In the rows, zero is written as 128.
The rows of R fall into 4 groups, and each row is roughly a mix of its group's hidden directions.
R (100 x 10):
[[ 97 150 145 129 129  84 132 175 103 110]
 [113 146 113 179 152 104 161  97 144 133]
 [151 150 147 160 151 177 108  97 135 114]
 [157 150 163 101 144  93 110 140 131 170]
 [163 151 123  95 140  73 137 156 128 129]
 [128  90 102 120  85 146 116 132 102  86]
 [115 187 108  93 103 119 125 103 138 113]
 [103 124  89 122  85 117 121 136 110 176]
 [110 100 134 141  94 120 122 156 152  73]
 [116 197 139 112 141 146 134 145 100 121]
 [144 125 130 112 109 176 144  84 140  91]
 [115  84 100 103 120 148 105 152 171 122]
 [166 148 156 109 123 148  83 166 124 136]
 [154 128 137  83 132 162  79 132 113 110]
 [124 100 121 120 104 140 180 150 135 174]
 [130 129 142 184 171 114 127 139 104 157]
 [136  96 160 173 154 126 112 159 110 153]
 [150 108 124 145 149 186 129  98 150 105]
 [ 95 148 114 119 126 165  93 128 110 175]
 [119  94 102 159  83 107 142 156 129 153]
 [125 139 159 101 166 144 100  92 139  94]
 [127 112 160 170 149 112 107 163 105 160]
 [116 117 115  89  83 146 159  98 132 101]
 [140 115 167  95 122 110  90 125 138 174]
 [172 108 147 130 135 174 142  99 136  97]
 [141  94 111  99 112 151 172 100 138  98]
 [100 186 117 139 133 131  81 125 142 139]
 [ 93  90 130 144 117  96 149 153  97 158]
 [129 120 196 117 140 144 112  93 143 126]
 [116 130  98 125  77 154  99 153 107 154]
 [138 112  85 100 135 154 147 106 167  99]
 [155 132 123 102 138 183  95 107 115 101]
 [138 101 121 173 170 170 134 108 137 125]
 [132 117 148  94 133 136  79 126 179 141]
 [124  88 121 103 102 108 184 124 108 122]
 [130 100 145 116  77 182 136 128 138 133]
 [ 84 110  77 136 145 125 113 146 157 147]
 [103 134 141 142 104 173 184 141 122 125]
 [139 115 136 136 118 115 148 166 147  64]
 [150 157 132 124 184 118 121 107 150 165]
 [155  74 104 102  94 143 105 120 130 135]
 [156  99 123  84 105 144 160 113 141  94]
 [154  76 117 139 166 114 150 158 138 143]
 [ 95  81  81 136 146 122 144 142 144 143]
 [132  68 139 124 167 126 106 107 154 124]
 [147 169 135 127 103 166 100 165 104 135]
 [113 104 136 105  86 143 158 176 112 139]
 [135 120  99 101 135 170 171 151  96 138]
 [100 106 120 131  88 100 145 170 101 107]
 [167 145 164 106 151  91 115 146 124 158]
 [123 141 152 151 141 102 144 114 172 178]
 [127 118  83 105 104 117  93 161 145 160]
 [121 150  99 153 153 143 163 127 141  76]
 [118 198  98 127 137 124 141 138 149 143]
 [161 149 195 122 140 142 112 131 111 129]
 [109  99 135 136 123 104 109  72 129 167]
 [ 96 118 123 140  91 114 141 160  96  85]
 [128 132 115 119 143 160 190 144 121 165]
 [132  95 152  94  78 141 101 154 132 134]
 [ 91 171 112 146 136 132 170  94 140 124]
 [126 140 135 153 119  74 175 134 105 146]
 [131 132 138 119 120 122  67 124 113  76]
 [121 154 161 105 158 127 109  71 125 117]
 [157 148 109 119 170  98 103 162 156 135]
 [105 136 119 108 121 184  78 134 137 121]
 [140 111 122  98 137  79 119 160 131 173]
 [133 172 155 103 175 136 135 151 125 156]
 [142 106  97 125 112 172 113 175 148 112]
 [ 91  73 132 144 147 110 110 131 130 164]
 [124 160 121 133 151  91  88 167 138 153]
 [145 178 151 109 166 111 124 129 165 138]
 [147 182 143 104 117  81 135 132 107 129]
 [124  99 101 145 111 173 117 143 127  79]
 [131 166 133 133 181  84 103 123 129 128]
 [115 125 109 138 111 146 134 201 128 112]
 [103 170 139 130  89 167 115 118 113 158]
 [127 101  69 123 132 125 116 153 164 104]
 [120 173 123 145 167 143 129 114 104  83]
 [147 197 132 116 131 134 157 136 104 118]
 [120 104 151 148 133  80 158 152 134  89]
 [148 179 132 141 144 163 111  89 140 108]
 [110 104 146 151  94  82 143 129 140  89]
 [ 88 130 115 153  96 175 141 103 115 111]
 [116  97  99 133  98 143 185 145 115 140]
 [156 111 184 112 127 151  86 135 127 124]
 [109 108 113 145  70 132 120 163 143 100]
 [124 120  70 125 123  82 144 149 122 153]
 [126  67 116 132 127 146 105 156 160 108]
 [156  88 104 103 109 176 134 114 131 147]
 [159 106 131 144 147  91 175 158 132 111]
 [120 121  95 110  96 102 111 146 118 182]
 [124 157 162 124  90 120 153 100  85 123]
 [127 157 161 152 146 103  92  97 163 128]
 [152  84 141 139 163  92 156 139 144 107]
 [148 103 145 110 165  70 136 121 145 141]
 [102 103 142 137  83 114 106 109 151  86]
 [167 143 148 121 127 104 154  95 140  81]
 [138 139 190 134 114 163 116 118  93 129]
 [ 96 118 131 159  89  80 146 128 114 150]
 [161 127 186 107 161 114 108 125 145 130]]
In each list below, one row fits none of the groups, and each other row fits one group, some only roughly. Which row is it?
- q283: [141 133 173  86 126 148 107 149 147 164]
- q381: [130 144 104 112  79 127 139 138  76 152]
- q395: [113 167 167 120 158 101 151 112 112  98]
- q601: [101  82 137 176 134 155 140 118 108 143]
- q521: [ 86  95 123 140 157 135 104 167 122 157]
- q865: [125 175  77 142 115 140 144 162 117 135]
- q90: [119 150 144 144 153  65 116 127 152 153]
- q464: [109 115  98 178 107 114 165 103 128 106]
- q412: [136 119 109  93 112 165 105 125 175  99]
- q488: [116  83 150 119 108 100 129 101 103 169]
- q811: [132 170 146 129 166 171 148 108 146 149]
- q628: [ 85 155  76 114 120 139 130 100 151 123]
- q46: [134  74 147 135 136 103 128 130 159  84]
- q22: [125 181 147  95  87 124  98 126 134 120]

q381
- q375: [123  82  97 141  89 148 103 135 144 156]
- q220: [139 107 173 145 159 122 157  99 114  95]
- q852: [120 180 147 124  96 131 124  93 126  89]
- q250: [148 128 138 130 110  99 163 144 142  68]
- q695: [120 150  80 127  98 163 103 163 136 126]
- q394: [151  95  92 121 153 164 122 162 137 154]
- q845: [134 127 107 164 131 153 123  71 136  94]
- q586: [100  94  74 107 130 142 136 127 164 119]
- q721: [132 120 165 127 160  87 158 135 126  85]
- q559: [154 107 190 116 136 105 120 118 102 150]
- q493: [173 165 165 132 131 136 124 113 105 164]

q493
- q356: [112 147 127 172 143  80 111  96 144 111]
- q294: [105 137 119  98  73 110 136 117 146  89]
- q998: [139 133 137 156 145 110 119  82 175 159]
- q385: [145 174 126 139 140 124 166  83 105 115]
- q527: [148 163 168 129 120 150  73 136 133 123]
- q456: [141 102 110 104 130 154 169 140 132 180]
- q901: [102 113 104 172  96 123 160 115 119  95]
- q804: [196 132 150 116 157 119 124 143 135 110]
- q345: [158  96 110 118 125 137  87 180 134 116]
- q482: [109  90 139 141  64 134 148 138 140 135]
- q134: [138 140 134 175 163 159 144  88 108 126]
- q850: [117 114 144 149  90 174 125 124  82 113]

q294
- q252: [145  66 134 122 154 121 125 124 151  90]
- q449: [127  99  98 128  95 155  84 114 145 159]
- q169: [123  81  99 133  81 104 115 128 118 101]
- q45: [ 97 157  95 116  90 132 153 114  96 152]
- q509: [115 150 100 115 132 162  85 119 171 111]
- q597: [165 163 161 123 126 155  81 128 143 120]
- q550: [145 167 159 150 148 107  85 154 124 146]
- q371: [124 129 143 106 150  78 120 111 164 167]
- q384: [133 129 104 131  58 153 110 139 144 122]
- q492: [124 174 130 105  95 147 137  82 126 102]
- q609: [138 131 123 116 178 108 134 125 183 101]
- q669: [182 158 103 106 132 165 128 110 121 145]
- q677: [132 131 149  98 152  81 122 112 162 165]
- q406: [142 166 136 126  85 109 144  93 126  89]

q45
- q2: [136 129  82 106 161 122 150 153  83 122]
- q306: [179 132 127 109 183 142 143 110 130 137]
- q444: [104 161 140 124 138 175 165 145 103 105]
- q135: [132 143 144 148 134 183  83 111 151 116]
- q454: [160  99 172  97  93 131 122 152 118 112]
- q703: [148 119 120 152  84  81 154  98 131 132]
- q833: [ 96 133 138 122 106 133 164 177  94 107]
- q460: [149 171 104 120  75 154 124 109 118 135]
- q846: [115 155  85 133  91 165 113 160 118 129]
- q573: [107 136  98 176 139  79 138 112 122 108]
- q539: [162 144  87 113 124 169 117 124 119 169]
- q560: [134 121 111  92 140 183 149 107 119 161]

q560
- q21: [143 140 127 149  95  99 170 168 128  99]
- q337: [ 99 131 161 141 150  74 158 113 112 130]
- q184: [ 84  81 122 111  88 132 117 152 137 136]
- q269: [ 91 140 135 126 127 100 155  81 136 168]
- q900: [129 168  98 118 130 167 113 147 108 171]
- q764: [116 114 161 121 144 114 116 124 150  62]
- q442: [114 116 132 132  73 164 104 127  89 137]
- q278: [149 125 150 176 166 142 101 143  96 122]
- q925: [102 179 109 103 108 130  88 125 154 125]
- q161: [117  92 116  80  92 104 135 159 138 127]
- q731: [128 118 149 117 109  79 155 158  88 143]
- q457: [164 124 161 143 148  87 147 147  93 144]
- q691: [137 103 131 157 158  88 159 157 104 149]

q278
- q83: [124  98 113 101  93 143 131 169  90 107]
- q571: [124 123 125 110 136  61  99 159 114 123]
- q532: [104 115 123 136  85 157 151 145 100  86]
- q713: [137  96 111 120 105 174 167 115 143 159]
- q70: [129 151 112 153 160 153 172  91 147 144]
- q102: [156  77 143  97 107 155 125 144 147 105]
- q334: [101 134 165 129  89  99 114 173 126 115]
- q411: [114 128 120 150 144 109 150 164  96 180]
- q896: [141 103 169 125 154  83 151 108 103 141]
- q515: [161 129 149 142 144 172  80 149 112 131]
- q193: [160 171 133 109 139 131 136  74 116 149]
- q122: [127 159 118 151 173 152 177 112 129 140]
- q866: [138 196 102 126 151 116 114 112 149 125]

q515
- q666: [154  84 131 108 156 111 102 141 168 107]
- q176: [107  92  84 127  96 103 133 126 106 161]
- q92: [132 102 112 104  96 171 130 145  94  94]
- q503: [138  72 111 131 156 136 125 175 146 130]
- q339: [108  86 115 122 141 159  79 127 139 157]
- q73: [127 154 148 164 136 153 134  77 163 128]
- q227: [128 177 144 121  97 153 108 142 103 166]
- q742: [133 110 148  82  96 164 124 166 115 136]
- q790: [112 155 136 162 127 104 134 130  65 143]
- q158: [118  95 139 117  91 106 147 162 142 171]
- q191: [134  89 124 141 162  98 145 121 122 180]
- q165: [106  93  98 149  92 139 113 166 132 154]
- q741: [142 149 110 123 139 176 112  96 167 101]
- q256: [139 171 112 123 184 107 108 117 111 111]

q790
- q932: [ 97 145 119 123  93 167 131  78 131 109]
- q392: [163 104 162  96  94 157 140 115 130 103]
- q681: [ 86 164 114 145 103 174 138 105 132 123]
- q59: [ 99 117 154 139 147 140 154  80 151  93]
- q739: [146 179 160 123 128 111 134 137  95 167]
- q620: [139 168 118 113 130  71 163 124 106 130]
- q605: [159 147 158 116 131  94  91 171 124 139]
- q276: [ 90  84 142 120 140 135  90 123 157 102]
- q364: [107 155 110 135 161  99 150 160  90 107]
- q963: [124 119 142 182 150 134 155  98  90 135]
- q748: [107 173 108 155 140 117 150 102 167 148]
- q966: [ 99  76 134 141 108 123 148  84 107 136]
- q715: [130  89 139 161 145 165 162  92 117 121]

q748
- q687: [ 74  95 138 149 110 112 114 164 134 110]
- q24: [151 110 102 136 158 143 144 181 121 161]
- q262: [154 137 135 141 133 161 169  79 118 103]
- q114: [102 159 127 130 173 144 151  87 149 111]
- q258: [142 125 144 131 128 166 146  93 166 173]
- q598: [157 124 123 101 150 168 145 118 144 179]
- q938: [146 147 137 175 166 153 145  91 113 121]
- q79: [118 123 155 143 120 106 169  98  80 148]
- q940: [114 140  72 138  89 149 120 161 116 134]
- q995: [114 128  94 122 147  96 165 163  89 126]
- q216: [110 156 113 101 105 161  96 108 164 105]

q114
- q65: [155  69 129 141 158 100 143 129 152 131]
- q48: [129  86 136 132  92 168 153 159 130 151]
- q265: [134 103 151 135 133 106  92 186 129 151]
- q199: [128 139 149 156 106 169 123  79 158 115]
- q131: [181 129 143 112 147 119  99 175 126 121]
- q468: [124  92 144 139 194 107 137 136 130 144]
- q996: [117  70 135 132 129  96 151  98  99 132]
- q397: [ 89  90  98 107  97 114 166 123 126 133]
- q204: [ 98 125 118 161 132 113 175 107  89 148]
- q784: [151 176 114 153 162 148 130  90 134 112]
- q964: [126  84 102 153 115 103 138 134 122 180]

q48
- q662: [136  93 132 129 106  83 100 114 166 156]
- q360: [160 103 103 115 131 166  90  89 140 128]
- q357: [145 178  91  88 103 134 119 125 144 115]
- q297: [119 172 104 154 103 148 153 143  85 122]
- q887: [149 104  97 118 139 181  98 147 147 145]
- q15: [171  83 146  92 115 126 127 155 142 109]
- q236: [ 97 153 150 129 105 106 112  71 115 142]
- q971: [162 143 105 127 122 141 100 189 111 125]
- q505: [132 115  97 141 168  96 178 116 112 139]
- q279: [ 92 120 133 179 146 121 140 118  93 161]
- q734: [138 165 176 130 114 124  79 148 119 133]

q357
- q58: [ 73 123  99 140 105 126 151  89 140 141]
- q349: [107 146 147 145  90  86 154 138 120  91]
- q121: [133 130 145 143  92  86 137  71 129 133]
- q807: [175 110 103 120 172 143 137 132 125 167]
- q724: [144 100 146 102 116  86 122 180 122 140]
- q377: [120 133 150 121  83 142 103 130  91 173]
- q982: [ 98 156 162 129 120  94 123  76 119 124]
- q516: [117 145 139 157 105 179 141 123  87 104]
- q96: [109 116  98 138 127  72 147 162 101 120]
- q771: [123  92 144 151 145  99 167  90 102 120]
- q358: [134 139  93 115 167 132 175 150  99 145]
- q750: [108 124  88 142 145  85 154 151  92 120]
- q423: [142 109 105 100 140 180 106 117 168 126]

q423
- q814: [132 144  96 126 144 136 179  79 121 112]
- q459: [140 145 147 121 194 122 154 141 106 147]
- q768: [113 115 135 113 114 100 160 173 130 175]
- q977: [ 80 138 102 143 115 169 110  96 146 124]
- q387: [ 88 147  86 152 119 150 159 108 139 105]
- q565: [164 179 156 107 147 121 108 152 145 140]
- q124: [167 126 152 130 114 147 107 165  79 120]
- q302: [ 75 115  90  99  91 121 125 141 136 129]
- q400: [128 101 164 130 151 123 150  69 132 148]
- q788: [154 110 147 106 130  96 106 186 134 138]
- q159: [129 116  98 125 169 108 152 125 174  95]

q400
